(in the rows, 128 means zero)
Rotation paths and how fast each direction turns (deg/step):
Each turn is a multiple of 5 degrees from 10 to 175, or 0.
Each row of a path follows its step; steps can be skipped.

step 0: [128 131 125 120 130 131 131 138 138 134 137 130 130 115 118 131 132 109
 131 116 115 131 130 133 137 129 115 130 128]
step 1: [139 137 122 128 131 119 120 124 128 126 121 122 128 129 110 111 134 128
 115 125 128 119 134 138 124 128 127 139 127]
step 2: [126 133 123 134 132 127 120 128 125 133 123 122 124 135 125 131 122 114
 140 124 124 105 127 117 121 131 139 118 127]
step 3: [126 144 140 119 132 136 129 119 121 127 140 131 136 130 117 129 125 118
 142 134 120 133 130 123 134 131 128 137 124]
step 4: [134 124 124 117 112 119 120 134 137 113 141 120 130 132 119 127 127 117
 125 123 128 127 134 131 130 127 128 136 139]
step 5: [127 134 120 126 142 135 113 133 135 130 115 126 117 128 119 127 129 111
 125 125 127 130 133 138 125 136 124 119 129]
step 6: [135 132 131 136 131 133 121 120 126 138 139 122 131 135 111 118 119 128
 125 125 118 119 116 124 119 133 122 132 118]
step 7: [124 141 129 130 125 119 120 133 131 121 137 116 131 142 126 133 129 126
 134 145 124 123 134 123 131 129 146 129 126]
step 8: [120 136 124 127 123 145 132 132 140 116 132 130 122 128 122 131 122 110
 133 122 116 137 132 121 134 125 124 129 133]
step 9: [139 131 116 126 127 124 115 128 132 129 136 131 132 127 118 120 137 117
 113 127 132 137 134 127 125 134 117 139 119]
step 10: [137 132 130 147 127 120 121 132 139 131 124 126 120 130 125 123 127 120
 129 133 119 112 131 133 118 138 133 120 132]
step 12: [130 126 124 130 116 122 122 137 129 125 145 137 140 129 120 125 123 115
 132 130 123 136 130 122 134 121 140 140 131]
Speeds:
[130 125 129 123 129 128 124 131 129 124 127 129 125 126 129 125 134 127
 125 125 123 133 127 124 134 129 128 130 132]
85
[131 130 130 131 132 129 131 131 128 129 126 132 124 127 126 126 126 130
 136 131 122 131 132 133 129 128 126 127 130]
145
[133 129 128 128 130 124 126 129 127 123 128 132 132 134 132 131 128 128
 124 130 125 124 129 130 125 121 127 126 131]
130
[124 134 128 127 125 131 128 126 127 132 127 132 125 130 129 131 135 125
 130 125 126 130 121 130 126 126 126 124 130]
130
[133 125 129 129 132 129 127 126 134 131 126 125 128 128 128 126 133 129
 126 123 126 126 127 135 127 128 132 125 123]
80

step 0: [144 143 133 127 115 126 123 129 122 138 137 126 121 128 123 124 135 130
 126 116 118 143 131 130 125 126 136 114 143]
step 1: [131 129 124 124 112 133 140 118 127 130 108 131 110 128 130 133 116 130
 133 126 130 135 130 138 118 120 123 120 139]
step 2: [131 128 130 122 116 123 139 129 132 132 130 145 117 127 133 142 142 138
 133 127 117 126 132 139 122 130 116 127 111]
step 3: [142 118 124 119 127 137 116 133 132 120 135 118 126 133 142 143 130 126
 149 124 125 137 123 128 119 129 118 130 123]
step 4: [137 129 131 125 143 130 134 131 114 123 137 116 116 121 127 126 132 133
 121 116 133 143 130 135 123 128 109 138 127]
step 5: [131 135 136 130 125 138 124 121 137 108 126 124 129 138 123 132 126 140
 117 134 130 147 140 128 135 122 115 125 127]
step 6: [126 138 133 114 132 147 134 130 130 112 135 130 126 120 121 135 117 131
 117 137 119 120 123 133 115 133 129 119 120]
step 7: [131 122 126 134 146 140 135 130 126 125 115 122 134 135 126 134 120 135
 138 141 122 112 136 131 129 131 121 136 112]
step 8: [137 129 125 141 142 135 125 136 132 125 153 131 146 133 135 117 127 125
 123 124 123 122 133 135 130 130 125 133 119]
step 9: [127 137 121 142 141 129 124 112 130 124 136 117 127 134 133 116 108 123
 124 132 139 128 124 112 125 132 124 127 132]
step 11: [111 129 131 130 125 137 124 133 135 129 127 139 139 135 132 136 117 138
 137 125 130 119 123 111 138 134 146 127 126]
step 12: [124 123 123 125 139 136 129 127 114 151 134 125 134 130 117 117 132 128
 136 116 118 115 119 120 126 128 141 126 129]
Speeds:
[127 125 125 131 131 126 134 128 122 128 119 127 128 125 128 129 126 129
 126 125 129 128 131 132 128 126 128 133 127]
125
[124 127 124 135 126 126 130 128 126 133 129 129 134 129 127 127 127 131
 129 129 131 127 128 125 125 134 133 124 132]
25
[128 126 127 130 130 120 126 125 131 126 131 130 129 126 133 130 128 127
 129 125 133 131 123 126 124 129 123 132 125]
60
[129 122 123 123 132 124 129 134 127 128 131 128 128 136 126 131 126 128
 130 126 126 125 128 128 130 128 128 126 125]
80

step 0: [126 126 135 134 129 126 126 130 120 130 128 132 130 115 114 135 120 138
 128 124 109 128 135 125 144 132 121 111 139]
step 2: [129 132 130 124 117 112 126 118 118 122 138 117 117 126 128 127 124 119
 113 123 123 120 130 126 146 119 119 130 130]
step 3: [123 125 116 141 123 142 124 142 130 136 130 138 121 126 141 133 114 130
 127 126 125 132 123 116 113 126 119 125 133]
step 4: [127 140 129 126 129 121 144 126 114 119 134 121 136 120 135 135 125 131
 134 137 115 125 130 148 134 137 121 133 130]
step 5: [129 124 132 127 126 128 122 134 116 141 127 128 119 129 133 143 130 134
 113 114 141 124 113 121 128 138 139 124 127]
step 6: [139 138 125 143 130 115 137 128 123 121 129 134 128 121 114 119 114 128
 127 134 133 127 131 127 129 123 119 127 149]
step 7: [132 132 117 117 132 126 122 136 126 123 127 132 124 131 137 147 130 116
 128 111 117 124 131 135 113 124 129 116 124]
step 8: [132 123 123 130 114 120 139 121 112 131 123 122 129 116 130 134 132 140
 136 131 122 124 126 111 139 120 121 138 134]
step 9: [123 121 131 138 136 134 132 129 122 129 129 134 138 122 132 137 112 115
 109 121 137 133 123 137 116 123 122 131 119]
step 10: [139 126 118 117 132 118 134 141 125 129 138 120 115 120 124 124 134 139
 117 133 114 130 133 130 130 139 120 133 137]
step 11: [124 137 109 137 127 134 140 126 120 120 117 128 121 133 141 134 131 122
 129 121 149 126 118 123 124 132 129 121 125]
step 12: [141 141 145 129 136 121 121 138 108 127 123 129 123 117 126 128 124 122
 130 136 118 128 128 126 132 118 125 140 129]
Speeds:
[133 131 132 128 131 124 127 128 126 127 124 132 128 129 124 130 128 128
 134 126 130 126 128 128 128 128 135 122 132]
55
[125 131 136 129 133 126 132 127 130 124 130 123 128 131 130 131 131 128
 129 125 130 131 127 129 125 124 123 127 129]
145
[129 126 126 129 132 132 124 129 125 131 132 123 130 133 126 129 127 125
 131 126 128 127 123 124 120 130 130 130 127]
175
[129 131 124 128 131 128 126 130 130 128 128 124 130 129 121 126 131 132
 121 126 135 124 129 130 129 130 125 126 129]
80
[130 131 131 132 130 133 125 125 132 130 128 131 125 121 123 127 125 127
 124 130 123 130 126 128 123 127 125 126 129]
115
[128 128 129 129 130 128 127 132 137 132 124 128 128 125 135 133 128 126
 126 127 131 123 130 126 125 129 131 131 129]
175

step 0: [148 147 131 140 125 135 128 127 128 126 126 124 143 128 114 129 115 120
 135 126 128 130 125 143 140 138 132 126 121]
step 1: [130 129 131 140 151 123 120 130 129 126 127 130 133 130 125 113 144 113
 136 115 124 138 122 128 136 125 117 128 139]
step 2: [122 126 127 124 138 115 128 123 134 121 143 129 132 132 116 121 134 140
 142 136 119 112 124 131 117 118 131 110 131]
step 3: [142 134 133 119 114 126 128 127 130 123 147 130 133 123 140 120 133 146
 142 117 136 137 136 120 120 133 128 127 122]
step 4: [149 137 137 126 130 121 136 128 124 146 140 124 128 134 122 135 121 126
 124 127 142 128 128 133 138 138 134 131 148]
step 5: [141 120 124 134 141 124 132 144 136 112 118 125 115 136 125 126 127 115
 139 116 124 123 137 129 135 139 133 123 137]
step 6: [127 114 135 141 132 117 128 132 121 129 132 125 124 127 127 132 136 134
 149 139 126 113 119 121 127 133 106 122 119]
step 7: [123 140 128 133 122 128 118 149 143 141 139 122 137 122 125 138 133 144
 133 120 132 129 135 133 122 127 127 120 118]
step 8: [140 142 137 118 138 127 124 132 124 146 124 139 135 130 131 137 122 132
 142 123 115 138 123 116 137 130 139 134 134]
step 9: [119 128 129 118 143 128 140 124 138 126 128 124 112 146 139 135 131 128
 141 120 129 125 130 138 139 122 125 130 143]
step 10: [139 134 118 128 112 124 131 121 131 129 118 124 118 147 130 128 130 131
 143 136 125 113 135 121 120 129 116 115 120]
step 12: [131 129 123 120 135 131 124 147 126 148 127 142 128 129 112 133 133 122
 126 122 116 118 134 128 121 124 130 142 142]
Speeds:
[123 125 126 134 125 123 125 125 130 126 127 130 127 130 132 126 132 130
 130 135 125 128 131 129 130 130 129 124 132]
90
[127 126 129 126 131 123 127 124 130 123 125 122 127 130 126 130 131 130
 125 127 129 125 127 122 125 125 124 123 123]
90
[123 133 126 124 128 129 124 132 123 126 132 126 128 122 126 131 135 123
 131 131 127 128 127 126 127 128 130 126 128]
70

step 1: [131 116 124 114 135 132 125 131 131 126 145 128 139 131 119 129 134 134
 124 122 124 123 116 128 133 122 139 145 138]
step 2: [144 123 125 115 139 121 124 127 119 125 142 145 124 121 128 128 141 136
 136 135 130 130 119 130 127 131 130 130 136]
step 3: [137 135 130 118 126 121 119 131 132 125 123 132 131 126 119 133 149 124
 133 126 140 131 123 130 145 128 130 139 142]
step 4: [137 134 124 121 127 131 122 121 125 123 132 130 137 125 115 116 133 137
 134 128 126 118 117 132 136 131 145 146 127]
step 5: [142 135 130 117 125 127 127 121 110 130 135 142 138 129 143 122 133 129
 134 128 134 123 115 121 133 129 131 134 137]
step 6: [138 139 129 114 121 131 117 123 125 134 126 128 124 128 126 127 134 125
 123 132 133 141 129 118 133 128 144 140 146]
step 7: [132 121 118 121 127 128 129 127 119 128 131 127 133 122 125 120 120 132
 120 139 129 127 122 133 139 120 137 153 141]
step 8: [132 123 129 119 138 128 116 129 113 125 140 139 128 124 135 127 137 120
 114 134 132 118 116 125 127 128 137 133 139]
step 9: [138 134 131 117 127 121 113 125 118 131 122 140 118 118 122 130 141 132
 117 136 131 131 133 135 141 121 133 131 135]
step 10: [125 130 116 128 127 129 118 132 116 119 118 133 141 124 123 128 137 128
 123 129 126 119 128 128 146 125 136 148 128]
step 11: [130 141 127 129 127 137 118 120 108 126 137 147 131 124 124 131 128 136
 122 131 131 116 118 120 127 128 135 135 127]
step 12: [133 140 131 117 125 129 119 126 112 136 128 135 129 130 134 139 132 137
 122 120 128 134 133 120 140 112 129 135 138]
Speeds:
[126 126 129 128 126 124 130 131 127 126 126 126 133 133 136 128 131 127
 127 126 130 127 126 127 133 123 121 130 130]
155
[129 130 123 129 129 128 131 123 125 126 131 126 125 133 125 131 131 127
 129 131 124 125 127 127 134 127 131 123 134]
0
[132 133 130 125 134 126 133 126 125 127 127 127 130 123 131 130 131 130
 124 129 129 129 126 124 123 127 126 122 128]
115
[128 126 123 133 129 129 127 130 123 126 130 134 129 129 132 129 127 124
 133 133 131 128 126 127 124 134 126 128 129]
125
[128 122 126 125 132 128 128 132 132 131 132 127 127 130 129 129 124 129
 121 133 127 130 129 129 125 129 127 128 135]
55

step 1: [125 124 121 123 118 130 123 124 138 132 130 132 127 142 134 137 140 140
 111 135 133 124 138 122 124 115 138 132 116]
step 2: [119 123 133 143 132 122 135 145 136 132 142 122 137 126 136 127 125 136
 113 122 118 112 134 123 134 125 125 129 128]
step 3: [132 105 129 133 131 124 125 129 141 128 122 131 134 139 107 141 129 128
 124 135 117 127 133 118 126 125 124 132 129]
step 4: [132 132 121 138 135 134 134 126 139 134 127 131 125 128 134 140 140 136
 118 144 118 108 129 139 119 129 136 131 126]
step 5: [134 121 128 155 124 125 139 134 128 118 131 125 130 132 125 126 123 127
 134 125 114 120 140 134 121 127 112 123 127]
step 6: [135 118 124 129 131 140 119 115 137 119 134 134 135 133 124 136 126 130
 140 146 116 132 137 134 129 115 132 126 119]
step 7: [125 142 127 142 126 136 133 128 135 128 142 137 121 135 134 123 146 127
 129 122 125 115 132 134 125 109 131 123 121]
step 8: [128 120 125 128 113 129 125 137 122 124 139 120 141 134 129 130 128 125
 130 119 109 130 147 119 128 115 124 132 122]
step 9: [125 118 132 127 146 134 123 129 136 138 139 135 137 122 123 143 140 126
 123 127 124 132 129 129 131 107 139 131 124]
step 10: [128 133 122 137 113 131 133 141 134 132 128 124 125 130 118 145 140 126
 115 114 130 114 131 130 117 119 125 132 127]
step 11: [131 118 127 130 134 122 131 133 120 131 128 115 142 120 130 147 115 134
 124 138 118 123 137 129 122 116 120 130 118]
step 12: [123 118 130 148 130 132 130 123 137 131 129 145 128 119 112 140 126 132
 130 134 136 119 122 131 125 117 131 120 119]
Speeds:
[131 134 134 129 127 130 132 128 129 126 126 127 125 130 131 133 130 127
 130 131 131 126 129 121 126 127 131 132 129]
120
[133 127 131 125 129 130 126 129 125 128 131 126 131 134 127 128 127 126
 127 129 126 130 122 125 123 130 122 128 122]
135
[129 125 123 126 116 132 127 126 128 126 128 129 129 128 124 130 127 128
 127 128 128 129 131 125 126 134 131 130 127]
155
[123 127 130 124 127 127 127 130 128 133 128 131 129 128 126 122 132 126
 128 128 121 124 128 119 130 128 131 130 129]
60
[129 125 131 128 129 131 121 123 135 130 129 127 126 127 124 129 129 120
 128 130 132 126 126 129 132 127 127 129 130]
120
[130 126 130 127 132 125 131 126 126 127 132 130 132 127 122 132 126 131
 135 128 128 131 133 125 134 130 126 130 129]
125
[119 125 128 126 128 128 130 126 131 129 127 130 130 128 131 133 127 131
 128 130 130 126 126 126 123 130 120 128 133]
40

step 0: [127 131 131 130 125 149 122 134 123 138 119 130 142 124 141 123 123 119
 120 133 137 134 147 123 143 140 126 123 125]
step 1: [143 131 117 134 124 114 120 119 132 132 125 136 127 135 132 123 117 147
 135 143 140 131 120 119 126 138 135 122 131]
step 2: [126 133 123 122 105 127 138 123 129 135 137 112 123 126 124 134 132 141
 129 125 124 111 144 125 117 123 128 132 117]
step 3: [118 130 135 125 144 140 123 117 124 139 135 115 147 126 129 133 134 127
 128 127 120 126 125 119 130 149 125 137 136]
step 4: [139 131 112 144 123 131 116 123 127 128 105 141 129 112 125 139 132 131
 130 127 134 131 130 128 129 132 116 129 137]
step 5: [121 137 106 120 120 134 126 135 119 125 139 133 123 136 146 132 130 134
 121 141 142 125 135 129 129 128 135 135 119]
step 6: [129 127 132 126 127 125 137 126 125 137 138 124 132 149 109 140 136 140
 137 132 132 115 112 130 125 137 126 129 138]
step 7: [129 138 139 144 125 137 124 125 128 132 123 127 130 123 122 143 145 119
 124 125 118 126 137 116 125 112 118 144 125]
step 8: [134 123 117 122 133 136 111 118 127 128 129 131 135 133 141 124 138 123
 116 135 132 148 120 144 133 132 125 139 128]
step 9: [127 120 120 125 119 111 123 134 131 137 124 135 123 130 129 148 128 131
 128 126 149 116 117 137 133 116 129 118 131]
step 10: [115 137 143 131 133 117 139 137 122 124 142 122 125 139 133 128 133 132
 121 132 132 122 130 121 126 124 108 142 116]
step 11: [142 119 143 127 128 147 130 122 137 129 120 125 144 141 122 124 126 125
 132 120 134 136 124 133 130 125 115 139 139]
Speeds:
[131 123 128 133 125 127 128 132 127 129 122 130 131 125 125 132 127 130
 131 124 127 124 129 131 125 125 131 130 122]
145
[131 126 123 122 127 124 136 130 130 131 127 125 126 124 128 129 130 127
 126 130 131 130 125 126 128 128 133 132 129]
100
[123 133 133 123 126 129 130 128 126 129 126 127 126 131 127 131 128 134
 131 125 129 134 125 126 122 127 128 126 125]
90
[131 129 127 123 132 128 123 127 131 124 125 123 133 128 123 130 132 123
 125 126 126 129 132 126 123 129 129 128 128]
85
[129 133 124 127 121 125 123 133 132 123 129 128 132 128 132 126 131 129
 131 129 129 129 124 130 129 127 131 124 128]
95
